Small tables with named rows and columns. After each table, cells are looked up by row and column.

Keteg.csv
,Fugap,Kibos
Zekiga,136,210
Pup,53,132
Reranik,122,86

What is the Kibos of Zekiga in Keteg?
210
What is the Kibos of Pup in Keteg?
132
What is the Kibos of Reranik in Keteg?
86
What is the Fugap of Zekiga in Keteg?
136
What is the Fugap of Pup in Keteg?
53
What is the Fugap of Reranik in Keteg?
122
Row with the largest Fugap: Zekiga

Table Rirup
,Kudob,Lodipeb,Nat,Liv,Tole,Laneri,Kuv,Puf,Fug,Nop
Liravu,52485,60170,51431,50480,56133,59549,63274,48907,53068,51576
Siburo,51154,53391,52156,50822,50749,52221,54034,51870,51647,50894
Nirita,58926,66868,51895,49309,66954,67477,68717,47935,51311,53035
Digeb,57721,42945,47132,43208,49615,37890,25153,69979,12770,42402
Tizis,50702,55042,52630,51760,53258,53327,56522,53676,52729,51084
Topof,51446,51385,50998,51267,50958,51263,51435,51435,51322,51143
Fosogeg,48955,69445,61347,53985,64164,58792,70880,51797,50740,57611
Vabi,50295,73866,59813,53954,63225,62142,73950,51326,47138,57041
Bif,52913,63179,53081,52226,61314,61936,65896,46919,54674,52320
Zugorug,51208,47579,52498,48696,53314,53446,51158,49818,51205,51024
Duta,47232,43987,52996,53243,50617,48122,48495,49584,58396,54531
Gam,46084,40009,51792,55657,35982,46039,49421,45325,77166,51535
Negi,49940,53117,52404,53271,53670,51386,55457,52993,52143,50659

Kudob of Vabi: 50295
Liv of Fosogeg: 53985
Laneri of Negi: 51386
Kudob of Negi: 49940
Nop of Liravu: 51576
Fug of Topof: 51322
Nat of Duta: 52996
Nop of Digeb: 42402
Laneri of Zugorug: 53446
Fug of Negi: 52143
Laneri of Liravu: 59549
Kudob of Nirita: 58926
Puf of Bif: 46919
Nat of Tizis: 52630

Table Zevubat
         Bosog  Zuzudip    Sav    Muv  Fibupan   Gabi  Balomi
Ligis    43.23    50.13  76.69  50.98    49.14  70.21   67.24
Zenorav  41.74    31.36  65.26  38.31    49.35  66.58   57.49
Bureki   66.94    33.05  53.80  55.88    75.93  45.17   42.51
Gapadu   61.88    58.05  33.54  52.19    65.05  50.67   37.16
Mize     63.45    68.38  43.39  40.97    36.98  32.57   55.78
Deg      45.71    19.86  50.74  55.18    55.89  35.94   42.27
Fazi     37.63    32.00  40.02  35.38    35.31  43.69   48.03
Pup      38.44    49.41  75.31  45.76    29.09  57.05   74.65
Patonin  37.43    46.06  25.79  61.86    47.46  39.76   30.86
Kuv      45.60    25.28  48.04  61.93    60.34  40.41   39.48

Bosog of Deg: 45.71
Muv of Zenorav: 38.31
Zuzudip of Ligis: 50.13
Gabi of Zenorav: 66.58
Sav of Deg: 50.74
Gabi of Bureki: 45.17
Fibupan of Fazi: 35.31
Muv of Pup: 45.76
Sav of Mize: 43.39
Gabi of Patonin: 39.76
Zuzudip of Bureki: 33.05
Fibupan of Mize: 36.98

Ligav =
|  | Rokidar | Tufedi | Tusupu | Bulig | Gemud |
|---|---|---|---|---|---|
| Zeturas | 47 | 66 | 52 | 69 | 62 |
| Nilusi | 30 | 14 | 26 | 10 | 14 |
| Saka | 44 | 71 | 51 | 72 | 61 |
| Gefule | 50 | 15 | 60 | 17 | 75 |
| Bas | 30 | 20 | 25 | 18 | 14 |
| Vugevo | 44 | 37 | 52 | 38 | 62 |
| Buv | 47 | 40 | 49 | 41 | 56 |
| Fuba | 41 | 70 | 45 | 71 | 51 |
| Tid | 41 | 31 | 45 | 31 | 48 |
| Pagig | 29 | 67 | 23 | 63 | 12 |

Tusupu of Pagig is 23
Gemud of Bas is 14
Tusupu of Fuba is 45
Rokidar of Bas is 30
Rokidar of Saka is 44
Rokidar of Vugevo is 44
Gemud of Buv is 56
Tufedi of Pagig is 67
Tufedi of Zeturas is 66
Tufedi of Gefule is 15
Rokidar of Buv is 47
Bulig of Vugevo is 38
Tufedi of Tid is 31
Tusupu of Gefule is 60
Gemud of Gefule is 75
Bulig of Nilusi is 10
Tufedi of Saka is 71
Rokidar of Zeturas is 47
Rokidar of Pagig is 29

Fuzo
         Kuda  Vadida
Vof      3441    6428
Sosef    1309    5181
Pufugub  1542    4314
Komusat  2922     847
Gebazo   1729    1011
Dinu     2400     847
Pibul     457    2814
Rur       457    1372
Fof       766    8908
Pineped  3128    4565
Gebu      497    3735
Loduf    3441    8908
Sal      1252    3394

Fof, Kuda => 766
Pineped, Vadida => 4565
Gebu, Kuda => 497
Rur, Kuda => 457
Pufugub, Vadida => 4314
Pineped, Kuda => 3128
Komusat, Vadida => 847
Vof, Kuda => 3441
Gebu, Vadida => 3735
Pibul, Vadida => 2814
Sal, Kuda => 1252
Gebazo, Vadida => 1011

Table Mupo
,Vati,Rebu,Sira,Kirer,Vatu
Lum,192,185,162,148,159
Lut,166,172,157,166,157
Vuf,54,116,176,190,174
Kef,134,146,141,132,117
Didi,163,139,45,121,203
Suz,178,155,143,114,167
Rukopaz,140,169,154,125,79
Topuz,162,181,194,209,212

What is the Kirer of Suz in Mupo?
114
What is the Kirer of Topuz in Mupo?
209
What is the Kirer of Rukopaz in Mupo?
125
What is the Rebu of Didi in Mupo?
139
What is the Vati of Didi in Mupo?
163
What is the Vati of Topuz in Mupo?
162
What is the Vati of Lut in Mupo?
166
What is the Rebu of Lut in Mupo?
172
What is the Rebu of Lum in Mupo?
185
What is the Vati of Suz in Mupo?
178
What is the Sira of Kef in Mupo?
141
What is the Vatu of Lut in Mupo?
157
What is the Vatu of Rukopaz in Mupo?
79
Row with the largest Vati: Lum

